In the data rows, the value 128 means zero.
Here are some points:
[112 102  91 162 136 106 129 138  94 128 141 115 111  85 133 134 125]
[132 158 126 115 114 151 151 136 171 108 142 186 111 178 115 126 109]
[144 171 156  92  68 151 117  98 184 133 117 168 101 112 110 127 125]
[113 122 110 147 162 136 124 116 118 126 137 111 134 142 149 125 129]
[112 135  97 102 123 137 130 114 147 137 127 127 130  93 105 156 106]
[125 121 115 121 136 139 128 122 136 141 135 112 134 103 124 127 111]
[104  89 106 219 140  74 109 131 104 111 124 129 123  65 147 149 148]
[ 97 101 102 179 131  79 117 160 129 101 106 127 135  78 177 162 145]
[112 136 108 153 149 150 138 122 112 125 131 109 131 148 161 134 121]
[116 121 110 144 165 141 132 119 115 131 153 114 134 159 149 115 133]
[ 87  65 113 203 167  79 124 101  76 131 117 126 120  63 174 132 184]
[115 100 115 167 156 141 130  98 125 121 114 100 146 138 157 136 105]
[145 129 173 108  79 142 146 106 158 122 131 181 134 152  96 106 121]
[172 139 155  95 106 153 134 121 150 143 150 134 135 151 110 101 137]
[147 178 168 102  74 156 125  99 163 132 144 170  77 156  84 131 127]
[139 157 160  93  57 141 110  95 155 104 124 188 130 125  95 114 149]
[139 103 121 130 155 135 131 135 114 143 150 101 143 158 130  97 123]
[123 183 147 100 101 160 134 126 179 125 135 186  94 147  98 138 135]
[136 121 153  94 132 148 123  99 131 163 123 129 147 158 125 115 151]
[152 113 137 108 148 143 140 108 153 163 133 104 148 151 113 115 129]
[129 133  89 186 133 118 111 153  89 140  93  84 133  56 155 165 140]
[ 96 123  97 139 127 103 124 168 112 105 117 134 115  78 132 137 115]
[160  70 134 107 115 111 118 150  85 128 172 128 170 162 105  56 142]
[157 172 164  55  87 129 126  88 181 122 120 191 113 141 117 147 135]
[142 107 110 124 153 128 126 132 106 144 146 104 138 151 129 113 134]
[142 129 135 138 158 138 146 130 100 151 128 100 128 156 111 110 122]
[100 126 120 131 135 131 125 131 103 123 133  98 131 119 142 123 134]
[ 75 123 111 115 141  97 123 195 119  77 105 146 136 100 154 127 144]
[116 119 143 150 144 144 131 115 144 122 134 103 142 146 145 104 112]
36 more points follow, each with its number after it:
[109 124 179 120 131 163 134 143 140 118 146 121 147 153 140 103 103] 0
[153 160 161  80  63 136 114  89 177 125 135 173 112 140  85 150 139] 1
[104  90  95 217 147  75 119 147 101 115 134 134 105  72 161 173 151] 2
[112 129 111 142 131 114 122 153 125 121 123 121 129  99 136 141 114] 3
[133 113 117 137 147 120 122 139 116 137 136 107 136 143 145 117 133] 4
[ 98 109  91 148 130  88 115 159 114 101 108 117 124  82 154 149 133] 5
[154 157 145 109  96 119 149 124 147 142 158 155  98 154  76 137 143] 6
[100  88 138 159 129 112 123  99 121 145 147 130 110 114 126  83 102] 7
[172 132 130 119 175 168 135  94 127 156 141 107 147 158 133 155 156] 8
[123 118 148 139 147 153 135 125 142 119 120 105 147 141 138  95 111] 9
[ 96 119  89 133 145  92 107 192 107  93 101 156 132  74 140 144 125] 10
[111 169 184  68  89 176 109 141 165 128 129 177 121 118 114 130 113] 11
[121 127  97 115 143  93 110 140 104 129 116 122 132  99 145 139 116] 12
[136 140 141 128 121 143 118 122 146 139 108 127 130 131 121 118 115] 13
[116 152 102 147 129 127 115 150  88 158  73  87 140  84 148 161 144] 14
[ 97 101 118 178 128  92 130 159  96 116 114 139 119  78 147 123 131] 15
[169 122 108 126 144 143 129 109  96 137 145  88 130 125 104 150 120] 16
[145 167 124 100 107 164  95  91 184 163 104 181 120 174 127 113 142] 17
[163 174 135  52  89 131 153 140 152 104 148 158 132 190 109 143 122] 18
[173 122 130 104 132 103 142 134 109 167 139 115 116 151  91 128 141] 19
[151 129 148 151 161 117 134 121  96 142 101  64 145 113 122 120 135] 20
[108  45 101 139 146 123 110 112 104 160 142 149 141 156 171 108 102] 21
[ 89 129  98 125 132  98 121 173  99  90 106 150 120  63 133 134 127] 22
[138 178 155  82  86 155 145 109 145 120 134 192  92 157  84 119 139] 23
[147 175 143  87  80 152 127 113 190 114 152 192 120 140  74 148 125] 24
[114 126 146 135 158 131 118 137  96 132 132 103 141 130 147 136 112] 25
[122 112 146 138 141 156 138 139 148 128 141 115 140 154 143  86 113] 26
[110 128  94 143 124 124 134 135  85 130 144 125  99  94 106 138 111] 27
[130 148 152 130 113 132 134 119 149 153 113 112 125 138 126 114 131] 28
[107 122 155 164 106 115 160 124  88 173 137  93 112 175 145 122 132] 29
[153 147 137  86  91 132 152 121 173 121 165 203 110 174  93 145 128] 30
[ 88 115  96 154 115  97 122 166 111 112 120 133 133  69 130 138 119] 31
[144 151 159  93 103 149 135 125 158 139 137 155 120 132  98 117 120] 32
[120 118 104 141 164 134 130 109 114 144 153 119 124 133 141 134 137] 33
[117 144 208 117 142 152 130 139 120 124 129 110 141 145 117 125  99] 34
[114 133 183 105 139 177 120  69 135 155 118 120 153 194 147  89 169] 35
Which of these numbered points is nearest to each point below, ignoring the 3 directions in which the first points spread most? Its number follows each.
[164 120 131 110 125 129 132 116 120 141 128 100 137 124 105 126 124] > 16
[112 131  91 153 151 129 140 157 100 138 126 119 108 118 141 150 124] > 23
[124  70 194  98 189 175 125  72  76 199 123  51 197 228 164  51 208] > 35
[149 110 128 157 181 113 141 117  86 132  97  58 158 121 132 132 120] > 20
[104  63 103 240 151  66 115 125  93 121 137 123 108  59 170 157 171] > 2
[108 106 120  98 154  95 131 171 136  79  79 146 149 111 163 125 138] > 10
[149 152 163  74  89 135 119 128 180 164 150 147 104 124 117  95 159] > 28
[125 163 127 103 111 146 161 150 171 108 148 195 109 173 101 131 118] > 30
[163 148 147  84  75 130 133 104 163 123 148 194 114 163  84 146 122] > 30
[144 135 143 123 136 121 145 121 118 147 127  90 127 141 118 124 128] > 28
[145 131 111 121 159 135 115 107 121 113 157 104 172 142 111 128 125] > 24
[110  87  93 191 133  90 120 139 102 120 139 121 112  64 146 153 138] > 2
[169 112 150 100  91 116 125 109 138 128 141 127 135 138 107 120 127] > 1
[109 129  96 116  97 105 127 159  85 108 151 116 109  76 105 136 101] > 27
[166 115 142 116 146 115 133 125 124 124 100  74 153 131 128 127 123] > 20
[134 112 147 139 146 143 141 127 136 128 126  97 144 144 137  98 112] > 9
[107  99  90 152 148 131 109 115 110 147 112 119 125 120 168 145 106] > 21
[ 76 139 112 154 112  83 136 170  85 139 109 123 101 107 144 158 138] > 29
